In the rows, 128 means zero.
Each named move below is a turn or a mirror, shown by a few rows before and after it. Which moves, in which order, take the first row of each later pair to the second? The first pair is answered.
bok:
[135 118 146 152 131 129 152 109 124  98 128 108 112 102 122 100 184 122
  65 152 165 139  51  66 131 104 178 125 116 140] -> [132 118 144 155 134 127 150 110 124  96 131 109 111 106 127 104 184 120
  64 154 163 138  49  70 130 104 179 122 115 140]
[140 117 147  86 120 149 150 124 154 123  99 200 121 117  93 137 108 146
 202 121 188 129 211 142 116 122 157 129 117 140] -> [117 131 137 132 149 141 149 129 134  98 136 188 107 134 118 168 123 160
 179 141 180 129 221 184 107 132 164 136  92 114]
[138 121 113 125 139 139  96 106 102 109 107 153  76  94 140 152 106 132
 135 123 170 110  89 110 126 126 161 157 132 112] -> [129 123 112 130 144 136  94 107 101 107 111 150  75  97 142 155 109 133
 132 128 168 109  89 115 129 130 162 159 130 106]
Nede:
[ 82 112 115 136 135 141 113 147 140 135 149 132 131 124  97  95  98 124
 138 125 124 119 130 142 131 106 143 104 112 109] -> [ 86 105 117 132 135 154 104 133 147 137 148 137 122 118  94  97 109 119
 133 127 124 116 107 125 130 108 140 101 114 118]
[141 102 130 117  77 110 141 128 152 132 111 189 146 110 102 115 103  98
 152 100 130  99 165 120 132 100 121 116 116 141] -> [145  96 131 114  79 119 138 124 158 131 108 192 142 112  99 113 111  98
 149 100 131 100 148 112 135 100 120 115 118 148]
[138 145 169 122 121 138 150  99 146 139  93 127 138 122  97 136 118 145
 168 108  96 150 152  74 104 127 110 137 135 118] -> [135 152 173 124 119 135 154 102 150 138  94 127 142 121  97 132 113 147
 168 106  99 153 163  81 105 129 110 136 130 113]
[105 126 142 143 121 134 106 139 160 139 119  83 119 153 124 133 160 136
 138 161  90 116 126 169 104 131 104 124 115 117] -> [107 124 141 143 120 139  99 136 160 137 119  87 115 153 119 132 166 137
 137 165  90 111 114 165 105 132 101 125 116 121]
zoto:
[148 131 130 195 180 198 113  95 129 120 191 163 121 137 164 216 159 132
 118 148 116 123  41  94 134 170  97 153 170 167] -> [136 134 141 211 181 176 120 106 137 125 203 123 121 148 175 201 190 139
  88 161 110 125  31 113 116 171 104 143 138 146]
[117 131 117 133 107 157 117 139 141 119 115 141 111 128 105 144  91 113
 181 131 108  94 151 142 130 129 116 126 163 145] -> [110 136 118 148 116 158 110 152 149 128 127 124 109 135 115 149  96 120
 171 144 100 100 147 156 117 136 107 122 154 145]
[111 134 131 133 116  94 140 153 119 135 127  95 142 138 143  98 115 139
 128 126 120 139 168 152 119 123 137 124 119 106] -> [119 130 128 124 108  92 145 142 112 130 116 110 143 132 135  97 110 133
 132 118 129 137 170 142 126 119 145 126 123 104]
kosu:
[106 103 129 141 144 116 105 121 156 126 132  94 106 158 127 118 181 140
 117 158 107 107 103 129 124 117  69 106 121 123] -> [129 103 101 114 148 129 114  93 109  95 125 182 111 131 115 139 122 127
 152 118 143 112 133  93 168 117  86 134 171 148]
[130 141 121 145 140 112 161  75 113  64 123 172  98 109 128 140 137 129
 112 131 142 110 128  93 159 112 179 139 118 118] -> [132 142 137 147 135  94 165  96 131  86 131 113 109 113 142 115 164 130
  78 134 137 122 107  96 133 105 188 118  86 110]
[120 133 114 133 144 129 116  99 122 106 129 138 122 114 108 141 111 148
 146 125 148 126 137 110 150 120 113 138 144 119] -> [132 138 126 125 139 103 133 118 126 124 127 101 141 109 121 117 121 142
 119 113 159 146 123  97 128 113 138 125 125 117]
[140 102 118 122  71 157 102 116 151 129  79 159 101 133  99 145 123 119
 151 156 105  98  87 123 136 145  88 147 170 144] -> [173 113 121  93  64 122 137 136 133 140  80 148 140 107 110 118  99 106
 125 112 143 146  83  81 128 135 137 138 167 152]
Pairs:
Between the rows of a pair lie two moves.
[133 154 106 165 200 164 132 121 110 117 177 143 102 142 142 191  92 120
 130 131 107 144 135 160 143 140 159 163 133 132] -> [163 153 118 142 192 161 144 123 122 135 175 121 114 119 147 171 112 111
  91 110 131 168  87 114 133 136 186 150 124 147] => kosu then Nede
[157 135 118 112 138 147 128 121 114 114 144 166 114  85 116 106 152 109
  98 112 148 113 110  79 172 121 129 157 126 149] -> [155 132 133 113 128 130 128 129 134 129 138 125 117  91 120  82 178 110
  76 121 141 115  94  83 151 113 133 141 103 138] => kosu then zoto
[132 137 133 150 168 148 102 153 175 162 140  76 109 139 143 132 184 125
  74 164 108 121  70 128 106 134 121 100 103 113] -> [125 137 105 160 185 190  83 125 144 132 148 160  88 140 130 184 144 128
 125 162 105  98 102 137 146 148  97 134 147 124] => kosu then zoto
[126 136 113 154 157 154 144 108 171 131 154 157  85 109 140 165 157 169
 100 114  86 142  58 112 112 141 145 181 100 142] -> [107 152 102 166 155 119 164 139 142 118 166 160 112 124 152 162 108 181
 130  99  78 150 152 163 117 138 154 197 101 109] => Nede then kosu
[135 125 107 132 141 137 117  91 178 100 117 146 112 138 130 131 134 129
 148 121 143 127 103 145 140 126 181 135 123 158] -> [133 126 115 137 145 132 115  98 186 110 121 126 116 141 131 120 148 131
 140 128 137 129  93 152 126 127 180 130 106 154] => kosu then kosu
[101 130 128 142 126 152 112 111 137 109 104 116  97 144 116 136 155 136
 143 151 102 102 120 144 138 117 102 135 140 133] -> [111 126 131 120 106 138 119 125 140 124  88 120 117 137 104 109 128 131
 164 130 103 105 144 134 141 110 101 130 148 137] => Nede then bok
[123 137 124 145 140 139 113 166 144 156 140  97 129 147 138 140  97 139
 147 142 100 130 141 168 111 132  96 119 127 149] -> [145 145 123 125 139 119 135 177 126 158 140 102 152 129 142 130  81 129
 130 107 125 158 143 136 110 126 131 118 129 153] => kosu then kosu
[134 128 126 128 113 100 132 134 130 117 129  96 141 131 131 114 137 125
 117 124 138 142 147 130 119 123 145 118 109 108] -> [116 123 120 139 110 119 118 113 131 103 121 122 119 139 119 126 143 132
 142 145 119 112 160 146 133 129 122 129 117 105] => kosu then zoto
[142 146 150 130 127 126 136 139 141 146 134 139 136 134 116 122 136 138
 121 124 143 134 135 113 125 136 146 134 147 132] -> [130 141 144 134 128 137 124 132 140 143 130 152 127 138 109 130 137 144
 131 130 135 125 140 120 133 141 133 140 155 134] => kosu then kosu
